One turn moves each row of this set onto another row. After a few examples, where does it send each row asked below?
bef: [ -4   3  -2   8   5   2  -3   6  -6   6  -2   2   0  -5  11 -13   4   6
  -1  -8   9  -4   2 -20]
Simu: [  2  -8  -3   6 -18   7 -14   4  11   0  12   3 -10 -14   6   4   2  15
  -9  -4   5   0  -5  -7]
vev: [ -7   1   6   0 -15   1   3   2   4   3  -7  10 -12  -8   2   2  -9   6
   6  -5 -10  13   8 -11]
resa: [ -7  -7   2  -4 -14   1   3   9   6  -4  -9  11 -11  -6  16  -2   8  13
   5   4 -10   6   1 -16]
gav: [ -8  -3  -3   8 -18 -11   3  -2   4   1   5   7 -15  -5   5   5 -10  10
   1 -10  -5   5   1  -6]
dos: [ -5 -11  -4   0   4  -3 -10  -1  -2   0   8   0   9   1  -4  -5   0   9
  -6 -13   8   0   2   0]
liv: [ -2  -1  -2 -14  -6   2   1   9   3 -11  -6  -5   9   9  14  -4  -6   6
   3  -7  -5   2   5  -5]
sivi: [-10  -2  -1   8 -14  -3   0   3  12  -5   5   4  -6  -7   3   3  -9  16
   2  -6 -10  19   7 -13]
Bafa: [ -6  -5 -11   8 -15  -7  -7  -3  12  -8   7  -1 -14  -7  -5   4  -5   7
  -4  -5  -1   8  -2 -12]
mobem: [ -4   2 -17  -2  -5   5  -1  -4   2  -3   2  -4  10  -4  -4  -5   2  27
  -1  -2   1  -2  -3 -15]
fima: [  1  -1   2  -1   4   8  -8   3   2   5   1 -19  -8 -11  11   3   1  10
   5  -5  11  -1   3  -7]
buren: [ -3  -3  -5  -2  12  -2  -4 -10   6  -3   4   0  -9  -6  17  -3   4  28
   1 -10  -1   4  -7  -8]
Sek: [ -6   5  -8   1  -8  -1  -9   0  13 -14   8  13  -1  -5   2  -3   9   3
  -5   2  -3   4  -2 -12]
Sopiz: [ -6   0  -3  -6  -1   2   7  -4   7  -3  -7  -1  -3  -5  26  -5   2  22
   4 -20   2   6  -8 -14]
pel: [  1   2 -15  -8 -10   8   3  -2  -7  -2 -12   2   2  -4  -2  -8   1  21
   4  -6   1  -7  -2 -12]
fip: [  1   1   2 -10   0  -3   1   5   9  -2   5  -4  12   0   3  -2   3  12
   2 -12   5  10   5   2]
dob: [ -6  -9   5  -2 -17  -6  -1   1   6  -3   7   3 -18  -4  18   5   6  20
  -4   2  -5  -3  -3  -5]
Kade: [ -9 -14   6  -3 -15   3  -6   0   1  -5  -4   4  -4  -8  15  15  -3   7
   4  -9  -2   9   2   3]
vun: [ -5   0 -11  -3  -8  -6   9  -2  -5  -1  -4   1   6  -1   5  -4   3  32
   5  -7  -1  -1   0 -10]
vel: [ -3  -3  -7   0  13  13 -10 -12   3   3   2   0  -5 -11   9  -3  -2  16
  -3  -4   1  -3 -11 -14]
Zameb: [ -1  -2  -8  -4   6   8  -5  -6  -5  -2  -9   5 -10  -5  22  -3  -7  20
   2 -10  -4  -3  -8 -10]
koz: [ -7 -14  -5  -5   1   7  -3   5   3  -1  -4  -5  17   0   1  -1  -3   1
   0  -6   1   5   1  -8]
Bup: [-11 -10   1  -1 -14   3 -11  -3  14 -15   6  -6  -4  -5  12  12   1  11
  -1  -4  -4  11   2  -2]
zuk: [ -7  -1  -2  -2   4   8   1  -9  15   1   4  -7   2 -10  12  -3   7  19
  -1 -12   5   4 -11 -19]
Beno: [ -7   0  -1   1 -12   7  -7   1  13  -7  -3   1 -13 -10  -6  -1  -4   5
   2  -1  -7  15   5 -15]
Daz: [ -5  -4   4  -7 -13  14 -13  -4   9  -7  -1   0  -8 -11   2   8   2   0
   1  -5   2   5   1   1]
lofum: [ -7   2  -5   8   1  -7   0   6  -4  -3  -2   0  -1   2  21 -12   3  12
  -1  -6   4  -2   4 -22]
Pobib: [ -5   1  -4   2 -10   0  -3   2   0  -3  -2  26  -2  -7   5  -2   4  -3
   0  -5  -1   3  -1  -8]
tel: [-12  -4  -7   7  -9  -9  -1   2   5 -11   4  18   2   1  14   1   3   9
  -1  -4  -6   7  -1 -11]
dabo: [ -7 -13  -8  -5  -2   1  -9   1  -6  -9  -4  -1   4   9   6  -7  -8   2
  -5  -6  -2  -6   2  -7]
gog: [ -4  10  -2   4   4  -3  -4   4   3  -2   5  -4  -3  -2  12 -15   9  11
  -4  -5   8  -2   2 -20]
Tob: [ -2  -9  -1   1   2   5  -5   5  -7   4  -7 -16  -6  -7  20   5  -5  11
   7  -7   7  -1   2  -9]
goge: [ -2 -20  -5   0 -18   5 -10   6   1  -4 -10   7 -19 -10  12   1   4   8
  -3  -4   0  -1  -3 -10]
samig: [ -2   3   2   2 -12   4   0   8  16   0  12   8  -3 -10  12   2   6  20
  -3   5  -5   8   0 -12]
Vuno: [  1  -9  -6   5 -11  14 -10  13   8  -1  -5  11  -4 -16   6  -1   5   9
  -3   1   1  10  -1 -18]
fer: [ -4  -1  -6  -4  -1  18   0  -5   5   2  -9   0   0  -9  17  -7  -4   9
   0 -13   3  -3 -13 -20]
Butur: [  1   2  -1 -11  -3  -8  -5   1  -1 -10   5  -1  -1   9   9  -7  -1  14
  -4 -11   1  -2   5   5]
Dezip: [ -3  -2   0  -2   1   2  -6   4   2  -4   0 -23  -7  -4  21   3   0  16
   6  -5   6   2   4  -9]
Seki: [ -2  -3 -10  -8 -11  15  -7  -6  -2  -2  -7 -10   5  -8  -4  -4  -3  25
   0  -7   2  -4   0 -11]
ledof: [ -7  -4  -6  -3 -10   3   0  -7  -1  -2   2 -11   8  -3   1   0   1  36
   0  -9  -1   1   2  -7]
sapug: [ -4  -4  -4 -10 -13   6   3  -4  -8   1 -13  -4   1  -4   6  -2  -1  29
   6 -13  -1  -4   3  -5]
bigu: [ -5  -2  -5   0 -17  -2  -3  -4   5  -2  -3   5 -21  -7  -5   0  -6   0
   1  -5  -3   1  -2  -9]

fima -> gog
Bafa -> sivi
Where do these go?
liv -> dabo
ledof -> vun
Daz -> Sek
dob -> resa
zuk -> buren

One turn moves each row of this set onto another row. After a few examples, where does it send each row asked below?
Kedek: [ -7  -1  15  -2  -2  -1  11   7 -10  -4   1   1]
Deru: [  3   2  -3  -1 -11   7  12  -8 -10  -8  11   7]
bulu: [  3   1   3  -4   4   4  10   2  -3 -10   1 -10]
dava: [-10  -6   7 -12  -1  -7   0  -4  -1   3   2  -6]
pibul: [ -8  -2  -1  -1  -2  -4   3   0 -11  -6  22  -3]
Katov: [ -1   3  -2   1  -5   1  -1  -6 -13  -1 -18  -7]
pivi: [-12   7   0  -7  -5  -9   1   1 -14 -10  17  -3]
Gepe: [  3  10  -3  -6 -14   5   8 -10 -12 -14   3   2]
Deg: [-17  -8   0  -8  -8  -8   1  -6 -15  -5  -9  -4]
pobab: [-18   4 -11   4  -2 -11   3 -11 -12  -6  -7  -3]
Tomu: [ -9   4   1   0  -7  -6  -4   0 -17   3 -14   3]
Buf: [ -9   6   5  -4 -10   6   5   5 -18 -12   6   6]
fipev: [ -3   7  -1  -4  -3  -2  11  -7  -7 -13   9 -14]
veke: [-13   5  -1  -1   2 -12  -2   2 -13   4 -10  -6]
zuv: [ -2  12  -3  -2   1 -13  -4  -5  -6  -1  12   4]
zageg: [ -7 -10  -3  -8   5 -14   5  -9 -10  -5   8  -6]
nela: [  0  -9  -2  -8  -7   3   6  -7 -15  -8  -4  13]
tuvag: [-10  -3 -13 -11  -2  -2   4  -7 -11 -10 -12  -4]
kagem: [ -4   6  -8  -2   2  -8  -3  -5  -8   1 -12 -11]
mun: [-11  -6  -2   8   2  -6   0  -1 -20  -8   7   8]
risiv: [-12   3   1  12  -2   4  -9  -1  -9  -3   3   4]
razu: [  2  -2  -7   7   0  -2   9 -18  -9 -11   0  -1]
mefu: [-13  -1  -9   5  -8  -1  -6  -9 -18 -11 -10  -1]
Sufe: [  0   0  -3  -3  -6  -1  12 -11  -5  -7  16  -7]
Gupo: [ -6  -1  -1  -2  -7   6   7   3 -16  -7  16   9]
nufup: [  6   8   3   0 -11  -2  -8 -11  -9  -3   5   6]
dedaz: [ -1  -2  -1 -15  -2   7   2  -2  -3  -2  -6   7]
pite: [ -7   8  -4  11  -1   0   5 -14   0  -4  -1  -2]

nela -> mun
nufup -> Kedek
Katov -> Tomu
Where do these go?
dedaz -> risiv
pobab -> tuvag
Gepe -> Buf
Sufe -> Deru

One turn moves each row of this set onto another row. After a few examples, where does it send each row asked below?
Zor: [13  5  4 -5 -7 -1 10 -1  3 -1 -1  6]
vum: [  7 -11  -6  -8  -4   5  -2   2   9   3   4 -11]
Topa: [-11   1 -13   2  11   0  -3  -1  -4   4  -1  -6]
Lorot: [ -2   5  -6 -11 -13  -5  -3   4  -3  -4   6  -8]
rede: [-10   2  -7  -9   0  -6 -12  -3  -7   3   1  -4]
bubos: [-3 -4  9  5 11  0  3 -1 10 -2 -1  6]
Mive: [-2 -9 -1  2  1 11 -9  6  8 -2  0 10]
zazub: [ 16  -2  -3 -11  -9   1   3   0  -3   3   2  -1]
ven: [-13  -4  -8  -4   4  -4  -9  -4  -2   3   1 -10]
Mov: [-10  -5  -8   3   7  -3  -2  -7  -6   5  -2 -12]
Vom: [ 0  0  9 -8  4 13 -2 -3 -7 -3 -9 -7]
pena: [ -7   8 -11  -4   8  -3  -2  -2 -11   4  -1   0]
gug: [ 5 -7  2  3  2  5  8 -1 16  0 -1 -7]
Til: [ -7   5 -11   2  11  -2   1  -3 -10   5  -1  -3]
tup: [ 4 -4  3 -7 -4  5 -2  3 19 -1  3 -3]
Pok: [ 6 -1  1  3 -1  6  1  2 -6 -1 -2 16]
vomi: [-2 -1  9 -9  4 15 -4 -2 -5 -4 -8 -8]
sib: [ -5   2 -10  -5 -14   7   0   9   4  -3   5   5]
Duf: [-3  1 10 -3  5 -3 -2  2  9 -2  1 11]
beveb: [  0   2  -9   7 -10   6  14   4  -3   0   1   2]
zuter: [ -6   1  -6   2   4  -5   1  -9 -13   5  -3  -6]
Novu: [  9   3   4 -11  -8   1  -1   2  11  -1   3   4]
zin: [ 5 -7  0 10  4  9  5  1 -3  0 -3 12]
zapip: [ 0  1 10  4  9 -2  7 -2  4 -1 -1  8]
pum: [ -8  -4 -11   2 -10   9   2   8  10  -2   5  -1]
Vep: [-5 -5 -9  9 -6  9 11  5  5 -1  2 -3]
Zag: [  0   0  -6   4  -6  -4  11  -1  -6  -2   1 -14]
Nis: [ -5  -6  -8   3  -5   0   6   1   3  -4   3 -18]
sadu: [ 11  -4  -4 -15  -8   2  -4   3   5   3   5  -3]
sazu: [ -6   4  -6  -5   0  -8  -5  -7 -13   3  -1  -2]
por: [ 1 -2  0 -3 -2  8 -8  6  1 -1  1 15]
Revus: [  1   0   9 -10   4  14  -3  -3  -7  -3  -8  -6]
nopim: [-1 -1  8 -7  5 13 -2 -3 -5 -3 -8 -8]
Dafep: [ 0  0  9 -9  4 13 -4 -2 -6 -3 -8 -7]
Gotob: [  3   6  -5  -4 -11  -5   7  -1 -10  -3   3  -7]
rakek: [11 -2  4  4 -1  3 15 -3  7  0 -2 -2]
sot: [  0   6  -9  -2 -14   4   8   5  -3  -3   3   7]
let: [ 11 -11  -6  -1  -1   6   7   0   6   4   1 -12]
vomal: [-10   7 -11  -7   6  -1  -8   0  -7   4   1   0]
mon: [ -1 -12  -2  10   5  12  -1   2   5   0  -2   6]
pilig: [-5 -3 10  0  8  0 -1  1 13 -3  1  8]
Gif: [ 1  3 10 -1  5 -4  2  0  3 -2  0 12]
tolo: [ -7  -3  -8  -6  -8  -2  -5   4   5  -4   5 -15]
nurod: [16 -6 -5 -3 -3  2 10 -3 -3  4  0 -6]
Rim: [-12   2 -11  -4   9   0  -9   0  -2   5   0  -4]

pena -> Til
bubos -> pilig
sadu -> zazub
Where do these go?
por -> Pok
Nis -> tolo
Novu -> Zor
ven -> rede
pum -> sib

